One hidden turn or mirror swaps the rows below in pairs. Which row is each named row swapped with?
k429: [ 20.4  -5.6  -7.5   3.3   8.9  15.3  -3.8   6.9  20.9  12.3  -7.8   8.9
  28.0  -8.1   6.8   7.1   0.4  11.2 -16.1  -5.3  19.6 -10.1]
k970: [ 11.5  16.3   9.2  11.0  -7.1  28.6   8.7  -7.6   9.4 -17.5 -12.3  10.8
  -8.5  31.9  25.1 -15.8  21.7  18.3  -9.3 -25.9  10.5 -12.1]
k564: [ -7.3  20.6  18.4  -3.4  12.8  25.9   8.8 -10.0 -12.2 -40.9 -17.4  22.1
 -11.5   5.2  -8.2 -17.8  -2.3   7.5   2.9 -26.8   8.0   4.5]
k959: [ 10.2  14.7 -19.6  -9.9  20.5   6.4 -13.3  -1.3  19.5  16.8 -27.0  32.9
 -34.5   3.0 -15.9   4.7   2.8  11.0  -4.6   1.9  -9.3 -19.2]
k398: [ 12.1 -39.3   9.9   2.0  12.8  -9.1  -6.5  -4.2  19.4  16.6 -21.8  -8.0
 -25.5   5.9  -6.9  12.5  -6.3  12.6   2.9  29.7  15.8   2.4]
k189: [ -8.3  15.3  19.6  15.1  -1.1  18.9  -1.1 -10.3  15.0  -9.4 -28.9  26.7
 -10.5  -4.3  18.8 -17.8   2.4  23.0 -16.0 -33.6  11.9 -19.0]
k58: [-14.7   3.8 -19.2  13.9  11.6   5.2   0.6  -1.0  18.6   0.8   5.8  21.5
 -33.8   9.1  -9.7  15.5  16.0   5.7  -5.8  -2.0  17.6  30.8]
k296: [  2.7  -5.3   7.5   4.0  13.5   6.9 -10.8 -21.2  13.5   0.3 -24.5  -1.9
 -10.6  39.6  21.7   1.8   7.9  14.9 -14.5  -5.5  11.3  44.6]
k584: [  3.9  38.0   2.1 -15.7  14.1  36.8  12.0 -12.2 -18.5 -15.0   1.1  -3.6
 -12.0  -9.1  -8.4 -10.3   6.2   7.3   7.9 -11.6   9.7   3.3]
k364: [ -6.6   6.6   3.2   9.3  13.5  12.5  -8.7  -3.7  17.7   2.8  -7.2  49.2
 -40.3   7.0 -16.6   5.5   5.4   8.1  23.3   1.2  23.3  12.7]
k71: [-17.4  10.7  20.1   9.4  16.1   8.0  -0.3 -30.7  14.7   3.7 -12.5 -18.1
 -50.4  10.0  -9.7   5.7   9.6   1.7 -25.2  -5.7 -10.4  19.6]
k736: [-30.3 -20.4  -0.6  -8.8  16.6  11.6   6.5  -7.9  16.5   2.9 -23.1 -32.2
   2.3  -7.4  -9.5  -2.0   6.6  12.0   8.5  -2.4  -1.3  -9.0]
k141: [  7.4  31.0  14.3  -0.8  -3.1  11.8  -1.0 -17.3   7.7  -4.5 -15.6  25.2
 -19.2  36.7  -9.4  -0.5  -0.7  11.9 -10.3  -0.7  10.1  41.0]
k395: [ 10.0   0.0   7.1  12.4  -1.8  -0.6   9.1   7.1  28.6  15.7 -21.4  -0.5
 -40.1  -9.6  33.5   9.0   8.1  27.8  -6.0  -3.5  15.8 -10.8]
k337: [-40.8  -5.2  29.7  -3.6  11.3   8.6  -2.6 -10.0  19.1 -16.3 -17.1  18.8
 -28.7 -20.0   2.2  -1.7  -1.8  12.6 -21.4  -7.8   2.8   2.8]
k517: [  7.2   0.6 -14.5   1.5  18.2  13.6 -12.1  -9.7  -4.0  -7.6 -11.3  15.3
   6.1 -13.8   7.5   1.0  -1.2  13.4  41.6  -3.0  -0.4 -11.9]
k387: [ -0.5  -7.3   9.9 -24.1   3.7  -7.2 -23.6 -22.7  24.1  16.4 -26.4   9.5
 -15.8  17.8   7.8  21.7  36.7  16.4  -2.2  10.3  24.2  -4.0]
k946: [  3.2 -16.3  28.1  10.5  13.3  15.2 -32.5 -22.5  15.8   0.4 -13.9   4.1
 -31.2  29.8 -12.5   1.7  12.8   1.8   2.4 -12.6   8.4 -37.5]
k406: [-16.9   5.0  28.1 -29.8   6.7   9.0  -2.1  -4.0 -18.9 -20.7 -19.2  -1.3
 -32.1 -10.4  -7.8  10.5 -20.0  19.2   5.4   4.5   9.7  -4.8]
k428: [  5.4 -22.8   7.6   3.2  14.0  11.8  -8.8   5.3  12.0   4.6  -1.4   8.9
 -17.5  30.0 -10.8   1.0  -1.5  22.6  17.0   0.4  51.2 -15.5]
k954: [ -0.7 -19.9   1.2  -6.8  20.4  14.9 -17.0 -14.4   5.6  -6.6 -29.9  31.0
 -26.7  32.4  19.1  -1.6  14.3  14.9 -22.1  -8.3  -8.7  15.3]
k70: [  9.6  18.4  12.6  -5.8   9.7   9.1 -18.9  -5.6  32.9  -3.8  -8.0  34.2
 -32.2  26.7 -26.3  -0.7   5.8  10.9   2.2   5.6  -3.9 -26.3]
k97: [ 22.9  18.7  10.6 -24.3  -2.4 -10.6 -19.5 -22.5   8.5  11.1 -13.3 -10.0
 -25.8  21.8 -14.1   3.7  33.0   4.8 -11.9 -24.5   7.3  -1.2]
k481: [ -3.7   9.2  25.8 -13.3  -6.5  12.2 -15.7 -12.2   6.6   1.4 -15.7 -23.7
 -24.1  18.2  10.5  39.8   6.3  28.7   9.3  15.5  15.5   9.6]
k507: [  5.9 -14.9  12.8   1.6  17.6  18.7 -24.0   0.1  21.9  16.0   2.2 -10.7
 -23.5  -8.3  -5.1  19.8  11.8  15.9  21.0  18.5  -3.4  28.7]
k881: [ 42.7  -5.8  34.8 -13.2   6.8  12.0  -2.3  -5.9  25.8  10.1  -1.0  -4.3
 -42.0  14.1  -8.0  -4.9  10.9  22.8  -2.5  -2.5  10.1  23.9]
k27: [  0.0  11.7  21.2   6.2  25.2  46.6  15.3 -10.8  22.7   8.4   5.6  -7.9
  -9.2  -9.8   8.0  -0.8 -11.0  12.9  -4.5  23.8   9.7   0.4]
k607: [ 15.2   7.3  -1.5 -16.4  34.4  29.7 -12.4 -23.2  -1.4  25.6 -23.7  -6.1
   1.6   5.4  -8.1 -16.6  -7.2   3.8  19.5   8.5  -4.8   6.4]
k563: [ 16.3  17.6   2.2  -0.8   7.2   4.9 -19.7  -8.3   9.7   9.8 -36.0  -3.6
   2.7 -30.2   7.4   2.0   4.0  17.2 -15.5   7.6  35.4   8.0]
k69: [  9.5  33.1   9.3 -16.7  -3.5   2.8 -17.4 -24.7  11.3   9.7   5.2 -11.0
 -40.8  -6.7 -21.5  15.3  11.2  18.2 -15.6  -5.3  21.8  -3.9]
k547: [  7.1  23.3  21.1  13.4   9.5 -10.3  18.3 -25.1   6.6 -17.3 -16.6  12.6
  -5.3  22.5  -1.8 -10.8 -14.1  -2.7  -4.0  12.3  10.8 -22.2]
k834: [ -7.3   5.5  -6.7  -4.6  24.3  45.1 -14.5 -16.1  12.2   8.7 -14.7  22.8
  -3.9  -7.8  -9.4 -29.0   2.9  -6.2   7.3 -14.6   8.7  13.4]
k907: [ 28.2  20.5  34.2 -15.2  -8.3   9.5  12.1  -3.8  13.4  -0.6 -22.5 -26.6
  -4.7   6.7  12.7  -1.3   1.6  23.6   9.4  -0.5  -9.3  11.6]
k948: [ 20.0  -6.2  16.2  21.1  16.5  13.7  -7.8   6.3   6.7   2.2 -26.9 -12.0
  -4.6 -18.4  -1.5 -13.5  -8.2 -19.9 -12.7 -10.4  -8.8   6.4]
k252: [  1.6 -15.2   6.7  -4.5  24.6  19.0 -24.8 -39.8  21.9  -1.1  -3.6  25.5
 -43.4  -2.7   8.2   0.5   1.8  17.3  -7.6 -16.0  22.5 -15.7]
k785: [ 19.6   0.5   5.4  -3.7  10.4  16.4  -3.7  -1.7  10.8 -20.6  -6.4 -22.4
 -28.3  13.6 -12.6  -0.6   2.9   9.1  -6.7  -4.7 -23.0 -37.7]
k420: [ 18.7  -6.2   2.7  -0.2   1.8   5.7 -18.5 -21.8  20.4 -10.1  -1.1 -22.4
  -7.8  25.3 -37.3 -10.4  29.5  14.8  -9.1  -1.7  15.8   4.0]
k616: [  5.0 -30.0  -2.2   5.4  11.5  13.5 -27.3  -0.3  36.9  14.0 -16.3 -12.3
 -20.0  -5.5  -1.3  10.8   9.5   2.8   3.2  -8.6 -19.0  12.4]
k280: [ -5.3   7.8  12.8 -15.2  17.5 -10.1 -12.8  -2.3 -21.7 -14.4 -42.1  -5.0
 -22.7   8.4  -7.6  -2.1 -11.0   3.7  -7.3 -20.6  30.0 -15.0]
k767: [  4.2   3.8  33.9  -7.1  16.3  -5.6  12.7  -4.9  18.8  -0.1 -39.8  17.7
  -7.6   2.1  12.1  -2.7 -15.8  28.9 -17.1   1.3  20.5 -24.2]
k674: [ -2.6   8.4  29.3  -5.1   8.5   5.1  10.8  -6.6  -2.8 -14.2 -20.8 -34.2
  -2.6  -6.5   2.8  -9.1   7.9  15.8  -0.1  -7.7 -13.5  29.9]
k343: [  5.8 -19.5  -6.9  15.1   5.5  10.8   1.2   8.5  26.8  -1.8 -10.9  29.5
 -21.7  -4.1 -23.1  -9.0   8.3   6.4  -0.2  -7.3  20.1  31.5]
k663: [-32.0 -28.1  19.0  14.3  -2.8   8.7   0.6   1.7  10.4  -5.1   3.9   1.3
 -26.4  12.6  -4.0   0.3   6.2   6.1  23.8   4.5  24.8  -0.3]
k269: [ 27.3  30.9  24.5 -12.0  -3.1  28.6  -7.8  -5.8 -14.8 -23.4 -20.3   5.6
 -23.4  -4.4 -15.4 -13.7   7.4  -3.5   8.2 -11.5  13.3  16.0]
k533: [ 15.2 -16.3  35.6 -13.1   4.3  13.5  -5.2 -19.6 -14.6 -15.5 -27.4 -37.5
 -17.2   3.1  15.0 -10.9   2.0   7.9  -0.6  -3.0  13.3  -7.8]
k301: [  2.8  -6.8   9.8  -7.6   1.9  13.6  -1.9 -24.6  -7.7  -3.4 -28.3  -7.6
  31.9   7.5  -6.5   4.3   9.4  17.4  -7.6  -3.2   2.6 -25.7]
k389: [  4.0   3.5  -1.2 -14.6   5.1 -21.0  -5.2 -18.0   7.9 -29.1 -14.2  11.9
 -25.3  25.7  10.2   7.7  20.5  27.8  16.5 -15.0   3.0  20.5]
k728: [-12.5  14.1  45.9   6.4  -5.4  25.7  -0.4 -15.9   9.4  -2.5  10.7  11.3
 -26.5  10.5 -19.8   1.2   0.3  12.5  18.2  17.8   3.8 -15.1]
k461: [ 16.5  13.2  13.5  -2.8  15.1  24.5   9.1 -14.4  -9.4  19.7 -29.3  22.6
  -4.2  21.3   8.0 -23.3   5.8   8.7  22.3  13.5  -5.3 -13.1]
k111: [ -9.6   7.5  -4.8  15.6   1.9  11.8   5.4  -1.1  26.8  -8.3  10.2 -12.7
   9.7 -11.3  -5.4  -5.4   4.1   1.8 -24.2  -5.1  26.5 -10.3]

Swapped with k189: k70
Swapped with k269: k343
Swapped with k959: k970
Swapped with k533: k398
Swapped with k69: k111
Swapped with k767: k946
Swapped with k280: k428
Swapped with k948: k881
Swapped with k71: k27
Swapped with k141: k834
Swapped with k58: k584
Swapped with k429: k97
Swapped with k252: k547

